(in the rows, 128 means zero)
Rotation paths and how fast each direction turns (degrees each step)
Each turn is a multiple of 5 degrees from 10 to 175, or 0.
Each row of a path follows its step; steps can be skipped.
Rotation 1:
step 1: [121 128 131 127 125 125 124 122 132 133 121 116 129 128 126 131 135 132
 132 128 125 129 121 131 131 119 138 128 121 120 126 135 130 119 133 125
 136 123 124 130 138 132]
step 9: [134 139 120 125 120 129 123 118 122 120 128 126 131 138 133 127 127 135
 128 124 127 132 129 128 133 118 125 119 128 126 126 125 131 129 129 136
 121 126 119 123 135 128]
step 11: [129 135 127 129 131 131 132 131 129 119 135 134 134 133 139 139 128 134
 121 126 114 124 128 124 130 130 133 125 125 128 126 131 133 136 130 129
 130 121 121 131 139 128]
step 21: [132 129 119 122 127 126 129 130 124 134 128 125 131 132 129 126 135 141
 122 125 135 131 127 134 133 118 129 124 130 125 131 141 126 121 123 131
 139 133 123 123 135 126]
step 23: [126 131 129 127 123 129 132 128 127 122 130 128 136 126 136 132 134 132
 124 124 121 127 133 138 126 124 129 122 129 115 124 131 124 131 115 131
 129 138 128 136 137 120]
step 25: [131 126 135 121 131 131 141 125 130 117 131 129 122 130 129 124 137 130
 123 128 126 121 120 125 129 135 132 130 131 128 119 133 129 136 120 129
 129 138 128 138 128 127]
step 31: [126 140 132 127 134 122 132 123 135 133 136 124 128 135 137 131 129 128
 123 127 119 129 129 125 127 128 136 129 135 126 128 132 135 121 132 127
 125 132 123 138 128 140]
step 34: [116 130 125 130 134 135 133 138 123 121 124 121 123 128 121 137 140 138
 123 127 123 128 131 126 134 127 134 131 121 128 123 129 129 129 135 131
 124 130 124 132 129 130]
step 36: [120 128 129 127 130 129 123 134 130 121 123 125 121 139 126 135 131 118
 123 136 126 127 120 130 133 125 131 134 124 120 125 127 128 122 131 141
 132 137 130 124 132 124]
[127 131 126 125 129 126 130 130 126 131 127 129 128 130 126 127 127 132
 127 129 130 126 128 129 127 130 127 130 130 131 129 126 130 128 128 130
 129 130 127 130 127 128]	80
[129 129 126 128 126 127 128 130 126 128 127 123 130 127 127 129 128 127
 127 127 130 125 129 127 128 127 126 126 127 125 128 128 127 126 130 131
 125 128 127 128 129 125]	55
[126 129 128 128 126 128 129 130 128 127 130 128 127 127 125 129 132 126
 128 131 129 129 126 126 129 127 126 132 128 128 128 127 129 129 124 126
 125 128 129 129 128 126]	35
[130 128 127 128 130 127 126 127 130 124 129 131 128 125 129 130 129 126
 127 130 128 123 127 128 130 128 126 129 127 128 126 126 129 128 129 129
 130 130 126 129 127 131]	130
[129 125 128 128 128 128 127 128 127 126 127 128 124 129 124 129 125 129
 125 127 127 128 128 127 127 129 130 129 129 127 125 125 127 127 127 126
 127 131 130 128 127 125]	35
Rotation 2:
step 9: [130 121 131 118 125 126 132 127 122 128 131 119 129 132 128 130 128 127
 125 129 129 123 120 131 131 135 129 128 123 128 122 129 125 114 120 141
 147 139 130 122 132 127]
step 11: [125 134 131 126 131 137 135 135 131 121 127 134 134 123 135 125 120 130
 127 132 130 123 130 143 124 137 120 127 124 129 126 121 120 134 120 140
 125 121 131 138 134 129]
step 12: [123 117 124 126 119 129 129 125 118 131 123 122 124 124 132 131 118 119
 130 120 136 138 126 131 134 138 128 128 123 132 128 128 126 134 131 140
 121 133 127 129 120 122]
step 18: [131 131 124 121 131 138 133 126 126 134 129 130 122 132 130 121 123 123
 121 139 134 129 117 127 132 130 132 116 138 128 120 124 121 124 136 132
 135 119 129 131 126 137]
step 22: [126 118 129 137 129 139 129 124 122 131 135 126 131 126 132 123 129 123
 122 136 128 111 126 131 118 133 131 117 132 133 119 130 124 130 122 136
 137 127 131 127 127 129]
step 24: [129 128 131 128 134 128 125 132 127 130 122 130 130 126 133 126 112 135
 132 122 133 127 133 131 141 130 125 133 129 143 122 133 130 137 129 146
 128 131 123 130 129 133]
step 28: [118 123 127 125 122 124 134 130 131 132 134 125 143 129 132 115 123 121
 125 114 132 133 124 134 133 128 124 129 130 137 127 127 130 136 134 133
 123 132 123 135 131 130]
step 30: [129 114 122 128 123 129 136 125 120 130 128 121 125 131 136 129 117 128
 132 133 137 131 121 123 124 133 134 122 133 129 124 120 117 120 127 137
 131 129 130 121 122 120]
step 32: [120 139 134 124 118 128 127 131 130 123 127 133 134 134 128 123 123 130
 132 121 130 134 129 142 127 125 131 128 127 135 119 127 127 128 124 143
 129 133 140 137 128 124]
[126 128 127 131 128 130 129 128 131 125 132 130 130 131 128 125 131 128
 127 128 125 126 128 126 127 128 127 128 128 126 127 129 129 130 128 129
 126 130 128 128 127 125]	120
[130 131 129 128 129 127 130 132 127 126 128 131 127 128 125 128 127 131
 128 128 124 127 129 127 128 130 126 128 127 130 129 125 128 129 129 129
 130 129 129 128 127 131]	140
[129 126 127 127 131 128 127 128 129 129 125 130 128 129 128 124 129 131
 126 128 130 130 132 131 126 130 126 125 127 127 129 127 126 130 129 127
 128 127 129 128 127 125]	90
Rotation 3:
step 2: [132 133 121 131 133 140 128 129 126 128 138 128 133 129 131 131 129 128
 124 127 125 113 129 130 118 120 136 120 126 128 123 126 135 127 134 123
 124 129 122 127 136 138]
step 6: [136 125 126 128 131 133 134 124 117 122 128 124 125 140 135 128 120 129
 123 136 124 123 130 138 121 122 131 124 127 126 130 131 123 130 126 117
 120 122 120 130 129 133]
step 9: [131 137 118 136 124 129 136 125 127 130 127 131 133 122 118 127 130 127
 129 130 144 121 136 131 125 121 137 135 127 132 125 121 134 125 124 124
 125 132 131 131 128 135]
step 11: [120 125 129 133 120 128 126 130 134 138 117 128 127 137 131 123 123 134
 131 131 138 128 141 135 132 131 137 128 130 127 132 133 132 117 123 135
 127 132 125 127 126 125]
step 17: [127 139 120 129 127 140 127 129 124 137 129 124 125 132 123 119 126 128
 129 135 126 122 133 126 132 126 133 129 133 119 130 135 143 121 118 129
 129 128 128 133 128 124]
step 20: [133 130 129 137 138 127 125 124 118 131 128 122 123 120 131 142 130 124
 124 129 131 128 131 125 121 123 128 127 130 136 137 130 133 134 126 130
 119 115 124 131 131 125]
step 22: [138 127 122 139 125 126 132 119 132 138 136 123 134 128 134 132 125 125
 127 124 136 126 122 135 123 129 131 133 122 131 133 133 128 128 134 130
 125 139 118 135 133 131]
step 29: [137 130 119 126 127 134 130 128 124 141 130 126 133 134 127 115 123 128
 127 137 128 126 124 135 126 118 130 128 127 137 135 128 126 121 127 129
 135 140 131 125 130 134]
step 33: [129 131 129 126 137 135 135 132 121 132 128 113 130 129 128 122 127 133
 118 134 128 132 125 128 127 121 130 126 131 137 135 141 122 127 131 138
 122 127 130 121 133 128]
[129 130 132 131 126 126 126 126 128 126 128 128 127 127 130 130 127 127
 129 126 128 130 127 129 128 130 130 133 127 128 128 126 130 128 125 129
 127 129 127 126 129 126]	175
[127 126 126 128 130 127 125 128 126 126 130 128 130 129 128 126 128 130
 132 128 128 130 129 129 125 129 129 127 127 128 129 125 125 127 126 130
 129 128 127 126 126 127]	140
[126 126 128 130 129 127 132 128 130 128 127 128 129 128 127 129 130 127
 129 126 127 125 133 127 127 130 130 130 125 125 127 129 130 126 127 127
 130 127 129 129 129 126]	170
[130 125 127 128 126 129 129 129 129 127 130 127 125 130 125 128 127 125
 128 126 129 128 126 129 128 129 128 127 129 130 126 131 127 125 126 128
 128 129 126 124 130 128]	95
[129 127 126 128 127 128 128 129 129 128 128 129 130 123 127 129 125 130
 129 128 127 127 126 127 129 128 130 125 125 129 130 129 127 128 126 126
 125 129 130 127 131 127]	55
Rotation 4:
step 4: [123 119 115 125 124 133 130 124 130 133 129 133 138 120 130 124 129 125
 129 127 132 125 134 133 129 129 139 131 131 135 129 128 133 130 113 123
 124 126 130 124 125 127]
step 8: [131 133 127 131 130 125 124 138 125 127 123 126 128 136 126 125 134 132
 131 130 129 133 128 135 140 122 128 126 138 117 128 131 119 128 130 131
 120 135 138 123 124 131]
step 9: [134 132 137 126 119 129 122 135 114 127 127 130 124 126 133 128 131 128
 132 134 122 132 133 121 129 119 129 126 118 129 119 130 129 131 135 124
 131 127 130 122 135 132]
step 12: [131 120 122 122 116 129 129 124 127 128 126 130 124 122 131 119 117 134
 127 140 128 126 129 123 123 130 127 131 130 127 127 129 121 136 118 130
 127 127 120 131 120 125]
step 13: [123 127 130 129 122 128 130 133 133 130 129 122 124 137 132 130 127 129
 128 120 135 119 119 126 118 136 139 130 129 126 123 121 131 128 126 118
 130 123 118 125 124 124]
step 18: [124 126 126 128 132 131 133 121 126 133 135 129 121 120 124 129 126 120
 125 127 120 133 128 124 125 122 115 132 122 120 128 131 127 137 133 137
 127 121 125 122 124 134]
step 21: [130 123 122 130 129 119 125 123 130 126 136 132 132 130 143 132 125 129
 128 131 123 125 126 119 123 126 134 133 121 126 126 122 138 128 131 120
 126 129 122 124 129 119]
step 22: [126 125 128 128 132 124 134 131 133 127 138 129 135 132 127 124 120 121
 127 120 136 121 127 131 139 127 130 133 131 130 131 126 137 131 123 128
 133 124 131 142 136 123]
step 36: [131 123 130 126 131 128 136 120 128 126 131 134 125 121 123 126 131 134
 122 129 133 132 117 122 119 129 123 124 121 130 130 126 132 135 130 115
 122 127 117 125 124 126]
[126 127 130 130 130 129 124 129 128 127 125 128 129 127 130 127 127 127
 131 128 128 129 124 127 127 130 128 124 126 129 126 127 130 128 130 127
 128 126 128 129 130 129]	175
[126 126 126 127 128 130 125 125 125 129 128 125 129 128 131 129 127 126
 125 128 125 126 129 129 125 128 129 128 126 128 127 126 128 129 126 130
 129 128 130 127 125 129]	130
[127 128 129 129 127 129 129 128 131 130 126 126 128 131 126 124 128 128
 128 128 125 127 126 125 129 128 126 128 129 127 127 129 126 130 129 129
 131 126 126 129 123 128]	65
[132 125 127 128 128 127 128 128 128 130 127 126 128 127 128 127 128 128
 132 128 127 131 126 131 127 128 129 130 131 129 125 130 126 128 125 128
 129 129 130 129 128 129]	95
Rotation 5:
step 1: [125 134 130 124 121 123 129 131 126 116 126 111 133 130 127 126 128 128
 125 124 129 124 132 129 117 121 126 120 131 125 130 128 125 140 131 126
 133 129 133 127 123 128]
step 14: [123 128 124 129 122 133 135 138 125 124 125 127 130 123 136 128 120 125
 132 126 120 138 127 124 129 119 125 129 121 121 127 127 128 131 123 116
 128 129 119 133 127 132]
step 15: [130 138 122 138 129 128 139 130 116 126 124 129 129 127 124 125 126 124
 120 130 126 138 133 127 130 131 130 123 130 133 128 139 127 127 127 128
 128 135 129 135 132 119]
step 19: [127 131 131 133 128 133 129 145 120 125 124 132 126 122 127 134 121 129
 137 129 127 128 125 130 135 126 130 127 130 126 123 130 134 125 132 116
 137 131 126 133 131 133]
step 21: [135 126 138 127 137 131 125 122 122 123 121 119 131 134 129 136 126 119
 129 123 131 134 126 125 126 124 136 123 130 126 124 134 123 130 132 126
 135 139 127 127 125 127]
step 25: [125 130 133 131 133 128 133 129 120 124 128 125 139 127 136 124 130 129
 130 129 123 139 131 122 136 122 125 133 129 130 134 132 128 122 121 126
 127 139 124 137 133 120]
step 27: [130 138 131 128 132 124 130 129 133 122 122 126 128 129 118 131 123 134
 127 127 129 135 124 128 126 117 127 131 127 117 135 123 122 138 124 128
 128 130 132 125 134 116]
step 29: [129 141 130 135 121 139 123 135 126 133 127 130 124 131 137 126 127 133
 137 125 129 129 121 125 134 127 125 132 127 125 131 130 130 130 126 121
 131 136 137 126 136 132]
step 31: [128 138 128 130 125 132 130 129 126 123 123 121 142 133 128 127 126 122
 125 128 130 129 127 126 122 133 136 120 134 132 133 133 120 132 136 120
 134 134 134 130 128 122]
[130 127 131 128 129 128 129 128 128 128 124 128 132 124 127 128 128 129
 127 127 127 128 127 128 131 130 128 131 129 133 130 130 128 129 130 128
 128 127 128 126 128 128]	115
[128 128 128 131 126 129 127 127 127 128 124 129 128 130 131 124 129 126
 126 129 127 129 129 129 128 131 127 125 131 127 130 127 126 126 128 131
 130 127 127 127 126 128]	135
[131 127 129 126 128 131 127 129 128 129 128 124 129 126 130 130 128 127
 127 127 132 125 129 128 126 129 129 127 131 129 128 125 128 127 128 126
 130 130 129 127 127 129]	35
[127 129 128 125 127 125 126 130 128 128 126 128 128 126 129 129 130 128
 129 127 131 128 129 127 131 129 129 126 128 125 126 126 129 130 127 130
 126 124 129 124 131 128]	70
Rotation 6:
step 3: [132 118 127 117 121 132 127 130 121 132 131 132 125 130 128 126 123 128
 132 123 123 128 136 125 134 130 131 133 133 125 124 122 137 127 128 126
 124 133 111 118 140 127]
step 5: [130 123 126 132 138 129 130 122 125 126 129 126 133 134 123 127 140 127
 138 134 132 122 127 120 132 125 127 125 131 128 117 129 113 133 116 129
 132 122 134 128 126 125]
step 8: [129 128 122 129 126 123 132 134 135 125 126 129 128 138 129 119 128 129
 116 134 117 127 118 129 126 130 122 135 127 122 121 130 117 122 129 127
 132 128 138 135 131 121]
step 10: [130 127 137 128 124 134 121 126 136 118 134 125 127 124 129 127 120 123
 131 130 136 139 122 129 128 141 131 132 134 133 132 130 138 136 126 130
 120 136 126 133 124 128]
step 11: [133 134 133 122 134 125 128 126 129 129 134 127 128 130 135 114 118 125
 135 136 122 134 123 132 125 122 124 134 126 124 131 115 125 129 125 135
 130 128 120 134 124 137]
step 16: [134 135 117 130 122 125 134 132 123 130 124 127 137 121 125 130 129 119
 129 124 131 134 128 124 121 134 130 116 138 118 135 129 127 129 127 125
 127 123 135 129 135 117]
step 25: [132 122 132 128 118 128 128 129 131 127 125 144 133 135 126 127 139 125
 136 129 131 133 131 124 125 134 128 122 120 124 121 134 135 125 127 131
 135 131 126 128 142 132]
step 33: [126 129 127 125 123 124 134 125 114 129 127 126 125 132 139 130 135 119
 128 131 114 137 123 127 135 123 123 129 121 124 127 122 126 129 138 123
 129 132 120 132 130 126]
step 36: [128 129 135 127 129 119 128 124 131 121 129 122 127 126 134 132 131 127
 130 121 117 127 131 128 131 130 131 122 136 121 133 123 118 132 122 141
 129 131 119 117 139 131]
[128 128 125 128 127 130 129 130 131 130 128 128 129 131 127 125 130 128
 129 129 129 127 129 128 131 127 130 126 126 128 130 129 133 126 127 128
 126 127 126 126 128 127]	115
[126 125 131 129 129 129 130 125 130 127 128 129 128 127 126 128 129 130
 128 129 127 127 130 125 127 129 130 127 128 130 127 129 130 127 125 125
 127 131 129 131 126 127]	145
[131 128 126 126 127 126 129 127 130 127 128 126 128 129 126 131 129 128
 129 127 127 125 126 126 126 129 133 126 127 129 129 128 126 128 127 128
 131 126 130 127 132 128]	35
[131 129 126 128 130 127 129 128 124 125 126 129 128 128 130 126 129 129
 129 127 129 129 127 128 128 129 128 128 126 130 132 127 128 129 126 126
 130 128 127 129 124 127]	65
Rotation 7:
step 7: [138 131 128 125 133 133 125 132 138 120 134 124 130 122 140 126 132 138
 130 117 139 121 126 119 123 127 129 124 137 123 123 119 130 129 128 126
 129 129 131 137 133 128]
step 9: [133 129 135 121 121 131 122 125 127 129 133 123 131 138 125 126 129 131
 126 129 118 119 126 132 126 122 125 122 124 137 138 130 135 126 122 136
 131 120 135 140 128 139]
step 14: [126 115 133 127 128 129 131 128 121 135 131 133 120 126 128 135 125 125
 127 128 138 121 120 118 122 133 139 131 125 130 125 144 128 127 134 129
 122 129 124 131 125 118]
step 16: [125 129 133 137 138 121 121 129 125 135 144 122 128 123 130 122 139 126
 132 128 133 133 121 133 126 132 125 125 115 125 120 122 125 123 125 127
 124 127 122 126 126 133]
step 24: [125 124 124 128 126 118 129 127 132 130 120 123 134 125 136 121 135 134
 124 125 141 125 113 121 127 128 133 124 126 131 123 126 120 128 134 124
 135 125 121 138 139 129]
step 26: [131 128 137 131 136 136 118 138 130 131 140 131 136 136 130 127 122 135
 133 126 131 126 119 129 124 121 129 133 129 132 128 134 123 129 126 136
 133 119 138 133 124 130]
step 28: [131 130 112 118 128 118 127 132 121 128 132 114 129 131 126 127 127 125
 129 123 127 120 123 131 136 133 123 128 132 126 129 123 127 116 124 123
 127 128 139 135 121 133]
step 31: [126 118 125 128 118 119 117 123 126 132 125 133 118 124 123 142 126 117
 133 129 127 124 123 122 125 133 130 129 130 127 133 128 131 136 127 126
 127 132 125 133 114 131]
step 34: [125 134 129 136 126 119 124 127 138 127 133 114 129 125 121 120 131 118
 131 126 124 121 128 131 127 121 140 131 128 132 128 139 128 134 128 130
 127 119 125 135 127 136]
[125 131 132 128 128 128 127 129 128 131 128 129 126 126 129 128 127 128
 128 128 124 126 129 126 130 127 130 127 128 129 128 130 126 128 127 131
 130 126 129 125 128 131]	85
[130 131 126 126 129 128 128 127 130 128 129 126 130 130 129 131 128 131
 128 125 128 127 124 126 130 128 127 128 124 127 127 129 129 127 128 130
 131 127 129 129 128 129]	170
[128 127 129 125 127 126 128 127 127 124 132 130 130 129 126 126 128 128
 127 127 128 127 127 126 127 125 128 127 129 126 126 126 128 129 128 128
 127 127 127 124 125 128]	115
[126 131 127 128 129 129 130 129 127 128 131 129 126 127 127 129 129 122
 126 128 130 131 129 127 128 128 129 127 126 128 127 130 130 129 128 130
 127 129 126 130 126 130]	20
[128 130 128 128 125 127 130 129 126 126 128 128 129 129 125 132 127 129
 129 130 128 130 130 127 130 132 127 125 130 131 128 126 127 126 128 129
 129 126 129 127 126 127]	40
[133 131 128 127 130 128 128 128 128 128 127 130 129 125 127 127 126 130
 130 129 131 126 128 130 126 129 130 126 127 130 126 129 127 130 126 128
 129 129 126 128 127 126]	110
